One turning vector, and how many ticks it has turned:
The counts run from 0 to 894.
[  5   5   2   2  -7  -8   2   4   6  15 -17  -3   6  -9  15  15  -6  -1
   3   9 -30   5 -12  -2   7   0   0  17  -8  19 -11  -8  21  26  -9  -1
   1  -1 -16  19   6   0  14   5   2  -3   7   7 -10  -7  -4 -21   0 -12
  -2   0  10  15  17 -19  10 -18   6  18  11   8   9  10  11  -4  -7   1
  -3  12 -16  11  -2]
318
[ 10  -5 -15   8   3 -10  -5   1  23   4  -2  23  -1  -4  -1   5 -15   8
  26  15 -18  -3  -1  -8  17  -1   2  16   8   7   8 -10   3  28  -5   0
   2  -7   8  10  -6  -6  18   9 -11  -6  16  -5   4  -4  -8 -15   4 -18
  -6 -11   6   2 -19 -19   0   1  11  17  12   8   0   3  13   5   1   3
   2   8  -7  -8 -19]
639
[ 15  -2   3  -6  -4  -7  12  11   3  -7  -8  -5   4 -14   2   6 -14   3
  -3   8  -9   4  11   2 -11   9  -2   4 -27  -4   2   2  24  15 -20 -15
  -4   3 -12  -3  -6  -9  13  -1  16   0  20  -1   3  -7 -11 -13   5   5
   5  14  19  11  13  -9   8  -4   4   5  -5  -5   4  15  22   7  -9   3
 -26  -6 -23  14 -10]
771
[ -2   0   9   3  -8  -1  -1   6  -2 -11  -3  -8  -1  -1  10   6  -8   1
 -18   2  -3  16   1  12 -10   4  -2   0  -7  20  -8  10   9  23 -20  11
  11   5  -6   1 -14   0   3 -11  17   4   0   8 -16 -18  -6 -22  -4  16
   6   4  16  16  12 -19   9 -27  12   1  -5 -10  15  -4  19  16  -4  -1
  -7  -4 -18  10   3]
839
[ -5   0  -2  -4 -17  -1  -9   9   9 -20  -2  -7  -1  -5  -8   6   2  -1
  -7  -7  -4  -5   1  -1   5   8  -6  -4   3  -5   7  13  -3  14 -12  -7
  13  -8  -8  -8 -26 -16 -12  13  10  -3   1  -4  -3 -15 -14 -20  -8   3
  11  -2  18  13 -18  -8  -2   4   3   5 -15 -13  14  -2  21  13  14  18
  11  18 -20   5 -13]
356
[ -1   8  -6   2  -9  18   1   5  12  -6  10 -12  11 -14   2  -4 -18  13
   1  31  -8  -8   2   7  -3 -10   0   7  -8  -3  -4   3   1  11  17  18
 -10  14 -18 -12  -1  -9  15   8   3  -5  -4   0  13   2   0  -2  -7  -9
  -9  -4  38  11   3 -21 -10   2   6  -3 -13  -3  -5   0  11   7   2  -4
 -13   3  -1  -1   6]
835
[ -2   3 -17  -4  -8  -5 -12  -2  24 -15   0   0   9   0 -10   9   0  -2
  12 -11 -12  -5 -12 -10  18  -5   4   7  12   7   6   6   4  26   9   5
  -2 -12   0  -2  -8   1  -5  16   0 -14  -8  13  -8   5   0 -21  -3 -10
   1   0  16   7 -18 -20 -17   9   9  12  -8 -13   4  -1  16  -5  11  12
  12  14  -5   0  -8]
810
[ 12  12 -13   3  -1 -10  19   3  14   1  -4  10   3  -6  16  14 -16   8
  18  13  -6  -3 -11  -1  -2  -1  -3  22 -16  12  -8   1  19  20  -7   1
   1   2  -5  10   6  -9  18  11  -4  -2   2   1  10  -4   1 -10   4 -15
 -10  -3  14  11  13 -13   4  -9   6  22   4   5   2  20  14  -5 -22  -5
  -3  -4  -6   8   1]
90
[ -3   5  -6  -3 -28   5 -18   4  20 -11  -3   6   6  -2  -7  -5  -5  18
  10  16  -6  -6   7   6   3   0   1  16   3   5   5  -2   4  13  16  12
   3  15   6  -7  -6 -15  27  13  -5  -8   9  -8  19   5  -1  -1   2 -23
   8  -2  28   9 -22 -20 -10  18  -2  -5   7   4  -9  -2  17   6   2   3
  -1  13  -3   1  -4]
125
[  1  -2  -8   3 -16  -6   6   2  -8 -11  -9   5 -10  -3   4  18  -9  -6
  -8   4  -3  -4   0  -6   7   2  14   3  -7  10  -8  -2  22  26 -17 -20
  -1 -26   0   9  -9  -8  -9   7  21  -4  -1  10  -7  -4  -9   1   9  -1
  28   7  14   7  -7 -10  -7  -7  11   1  -1   5  -7  -5  33  -2  -4  13
 -11   4 -12   3   2]
79
[ -2  12 -18  -1   3  13   9  -6  15   1  15 -10  10  -9  12   6 -16   6
  13  31  -9  -7 -14  -3  -5 -10  11  15 -10   5  -9   0   1  25  12  17
 -14   7  -3  -1   4 -10  16   1  10  -4  -3   7  12  -5   6   4 -10 -24
 -10 -12  23   4  -4 -25  -6  -1  12   6 -12   0 -10  -7   8 -10   6 -13
  -4   7   1  -3   9]
725
[ 16  -2  -7  -7 -11   1  -7   5  25 -16  -3  -3   5   6  -4   2  -3   9
  16   1  -4  -3   3   9  -5  10  -9  10  -2 -11   7  11  -4   7  -8   1
  16   8  17 -11 -11 -21   6   0  -4   1  14  -4   0 -26 -17 -21  -3   3
   2  10   7  12 -14  -3  13   3  17  12 -10 -25  14   3  11   0   7  23
  -8  -2 -14   0 -12]
120
[  1   2 -14  -8 -10  -9  -3   5   4   1  -8  -2   3   2   3  -7 -17  11
   4  13 -20  13  -6  -3  -2   7   8  25   5   4 -10   7  -5  16  12  17
   8  11 -10 -11  -4 -16  25   4   4  -3  16  -3  17 -25   3 -12 -11 -27
  -7 -16   1  13 -14 -18  11  -2  -2   6  -3  -2   0  -3  13  -6  -3   4
  11  19 -13   3  -4]
741
[ -4   8  -9   3  -6  15  18  -9   1  -1   4 -19   8   6  11  21  -6   9
  -2   6  -1 -10   1  -1 -13   0   9  12  -9  -4  -8  -4  23  19  -9   6
 -12  -9 -11  10 -11  -1  -8   0  18  -8 -12  15  -8  -1   3  -3   4 -20
  -5   1  19  15   1 -19 -11 -10   2   1  -9 -14  -6   8   8   2   6   2
 -13  10  -7   4  11]
152
[ -6  18 -15  -5 -18   4   9  -3  -1   3   2 -10  10   1  11  23 -15   4
 -14   8  -6  -5 -15 -12   2   3   8  18  -5  12 -24   6  19  21   9   1
 -11 -11 -13  10  -8  -2  -3   8  16  -3 -19  26  -3  -2   7   5  -5 -16
   4   5  24  14   0 -18  -9  -5   6   6  -9  -5 -10   7  22  -3   0  -1
   8   9  -4   1  11]
489
[  9  -5 -13   3  -8  -3  -9   9  11   8  -4 -13   4   5  -1  -6  -6   2
   6   4 -11  18   6   0  -3  -1   6  19   9 -14   7   2  -3  20  -1  19
   1  12  -1  -8 -10  -1  18 -10  14  -3  19   5 -12 -15   4 -20  -5 -17
  -5 -17  18  12 -15 -23   1 -11   2   5  -2 -15   5  -3   5   7  18   7
  -6   8 -16   5   1]
852
[ -5  -7  -1  -3   2  -7  -5  -6  10 -27  -5   1 -11   0   4   0   5  -3
  12  -7 -11  13 -12  -4  19   6   3   6  -4  12  -1  19   1  24 -17  -5
   9  -5   6 -16  -9  -4   8  -8  12  -5  15   9  -4 -15  -4 -23  -2   2
  10  -6  -9   2  -1 -15  19  -8  14   9 -16 -18  16   5  18  -7  -1   2
   3   6 -20  12 -12]
172
[ -2   7 -11   8 -21  11   4   2   1  -3  -7 -26  10   6   4  15  -9   6
 -16   2  -3  -5  -2   6 -21   4  -1  13   1  -3 -12   7  14  13   1   9
   1   4 -10  -5 -22  -7  -2   3  15  -7 -11  15  -8 -17   3  -4  -7 -10
  -3  -6  17  24   3 -14  -1 -16   3   2  -9 -22   1   4   9  11   6   0
   2  10 -13  10  10]
42
[  5   6  11  -4 -10   8  -9   9   3   1  -8 -19  11 -11   4   4   9   2
  -1  -6 -19   2   1   8  -7   0  -9   8  -8  14  -7   2  16  19  -5  17
   7  15 -27  12  -3   8  11   6   8  -8  -1   4  -7   2   1 -17  -9  -4
 -13  -9  26  14  10 -26  -9 -18   4   9   4  -6  14  11  -2  16   9   1
  -4  12 -15  10  -5]
209
[ -7   2  -2  14   2   6 -11  -6  10 -12  -5 -10   1   1  22  16   2   2
  11   5 -16   5 -17   2   3  -6   3   9  -4  23  -9 -13  17  23 -11   9
   2  -1   4  19   8  11  10  -3   5  -8  -7   0  -5  -2   0  -4  -6 -10
   9  -7  12  12   9 -29  11 -23  22  11  -2   1  -1  -3  11  -3   7 -15
  -5   2  -1   8  12]
554
[ -2   5 -14  -3  11   5   5  -2  16 -25   9 -11  -1  -2  -2   1  -5  -2
  14  -4  -4   6 -10   1   2  -9  -7   4   1   6   2  24  -8  15 -10   8
   2   6  -2 -21 -22  -7  -4  -3  17  -4   1  13  -9 -13   5 -27  -6   4
  -7  -5   2   4  -5 -24   7  -6  22  14 -19 -23  13   5   9   3  13   9
  12   0 -13   2 -16]
736
[ -3   7 -13  -1 -16  -5   0  -2  -6 -19   0  10  -4  -9  -2  18 -14  -4
  -8   8  -4 -11  -8  -9  10   0   8   3  -2  13 -11  14   3  22  -8 -13
   8 -25  -6   4 -21 -16  -8   8  17  -2  -5   8   6 -12 -15  -8   5   7
  15  13   5  11  -8   1  -2   4  12  -6 -10   3  -1  -6  29   3  -1  16
   4  12  -9   2  -6]
416
[-11   1  -1   2   2   0 -14  -5   4 -20   8   3  -6  -3  -4  -3  -1   2
  16  13 -15  -1  -9   9  19 -11   9  15   3  18 -19   4  -5  22  11  14
   1  10   3 -17   1  -4  23   4   8  -1   3  -4  13  -7  -1  -2  -7 -25
  10  -7   2  -2 -12 -23   3   0  11  -4 -10  18 -10 -13  13  -8  -9  -2
   7  12  -9  -4  -9]
571
[ 10  -1 -27  -2  -4  -6  -6  -7  23  -6   2  -1   6   7   1   3 -10  16
  24  11 -22  -8  -3  -3  11   0  -4  23   4   3  -2   4  -2  15   9  12
   5   5   8  -5  -3  -4  18   3  -3   6   6   6   6  -9  -4 -11  -8 -25
 -17  -1  -2  12 -13 -14  -3  15   8  15  -3 -13   6  -4   6 -22   5  14
  -1   6  -6  -6  -6]
573
[-17  20  12   4 -17   4  -6   5  -7 -14  -3 -14   8  -9   6  11   3   0
  -9   2 -10   3   1  14 -14   0  -4   8 -13   9 -16   9  19  21  -3  11
   3  14 -22   0  -4   0   7  13   5 -13  -3  -1   8  -4   0  -8  -9  -2
   3  -9  25  15  12 -20  -7 -11   4  -1  -5   6   4   6  10   9  -6  -4
   1  12 -12  12   0]
833
[ 16   0 -13  -4  -5  -8   6   9  29   7  -4   8   9  -1  -5  12 -13   8
  14   3  -9  -8  -5 -13  14   1  10  15   0  -8  15  -3  10  19   0  -2
  -5  -7   4   7   1  -7   6  13  -3  -9  12   5  -1   9   0 -19  13 -14
  -1  -3  26   5 -18 -19 -12  11   8  17  -2 -15   9   8  25   6  16   6
  -4   4  -5   1  -3]
76
[ 18 -17 -20   3   5   4   0  -3  21 -16  -2  -1  -7  12   5   3  -5   9
  23   4  -8  -3  -2  -5  -1   2   1  -1  -1  -6  13   3   5  14 -22   0
   9  -7  21  -1 -12  -7   3 -12   3   3   8   2  -9 -25 -19 -18   7  -8
   2  -2   2  12 -14 -11  10  -5  14  13  -8 -21   3   0  11  -3  10  10
 -18  -1 -13   2  -8]
230
[  1  11  -7   5 -12   6   5   3  10 -26   7   4   8 -14  13  11 -21   6
  -7  12  12 -17  -9   3  -4   0   1  -2 -12  12 -12   6  15  14  -4 -12
  -2  -9   8   4  -7 -14  -8   4   8  -1 -16  -1   5  -6  -9   5  -5  15
  15  15  27  13  -8  -8   2  -1  23   4 -14   4  -3  -2  30   5 -10   2
  -2  -4  -1   4   4]
28
[  3  13   9   7   5  -6   0  14   8 -16  11   1   1 -22   3   2 -20   5
   0  16  -8  -2   6  15  -4 -10  -7   2 -18  10 -10  14   9  19  -3  11
   4  27 -18  -8  -8  -3  20  -5   5  -3   7 -11  12   1 -10 -10   0   6
 -10   2  15  12   9 -18   8 -17  13   6  -2  11   7   6  10  13 -15   1
  -7   0 -12   4 -16]
38
[ -5   2  -2   4 -13  -5   7  -5  10 -34  -1  18  -5 -11   5  15 -15   6
   6  11  -2 -16  -2   0   8   6  10  16 -16  18  -9  -6  20  21  -9 -15
  -6  -6   7   3  -1 -14  18  10   0  -1   3  -2  27   5  -6   2  10 -12
  22  17  11   1  -2  -9   1   9  13   1  -1  11  -9   6  32  -9 -24  -1
 -10  -2  -3   6  -2]
249
[  5   2 -10  -7  11   1  12   8   2   0  11  -2   8 -22   3  10 -23   2
   1  34   3  -3  -8  -9  11 -13  12   2 -11   3  -9   8  -6  23   1  -1
 -11 -10 -25  -3   2 -13   0   3  25   9  -3   2   3  -8  -7 -11  -5  -6
 -11  -1  25  11  -5  -9   4  -3  17  -7 -19   5  -3 -16  18  -1   2   1
  -9  -4 -11   1  -1]
491
[ -5   9   3   7  -7   8  -7  -8   6 -41   6 -10   1   4  14   7   1  11
   4  -7  -9  -4 -12  18  -8  -2 -12   4 -11  13 -12   6  17  14 -14  18
   9  12  10   4 -15   6   7  -1   2  -1 -15   0   3 -11 -13 -10  -9  12
   8  10   8  14  10 -15  12 -16  25  16 -11  -6  16   5   5   3  -5   1
  -8   2  -6   0   3]
671
[ -8  -3  -7  10   1   7  -2  -6  -2  -5   6  -6  -1   5   4  -4  -3  -2
   7  20 -17   5  -6   1   9  -9  14  16   6   9 -15   1  -1  22  -1  21
   3   8  -7   3  10  -1  21  -4  11  -7   7  -5  -1 -10  -4  -2  -1 -35
  -2 -17   7  11  -6 -31   0 -15   5  -8  -4  11 -14 -10  10  -7  -1 -12
  -5  11 -11  -3   5]
791
[  0   6 -12  -4  -5 -11  -8   8  24  -5  -6  13   8 -16  -2  -4 -11   6
  20  11 -19  -1  -7  -9  21  -3   3  23   7  10   4  -2   2  24  12   4
   3   0  -2  -6  -1  -6  24  12  -3  -4  13  -2  11   2  -1 -14   1 -19
  -9  -1  18   3 -16 -18 -12  12   2  14   7   2   7   3  15  -1   6   4
  11   9  -7  -8 -13]
412
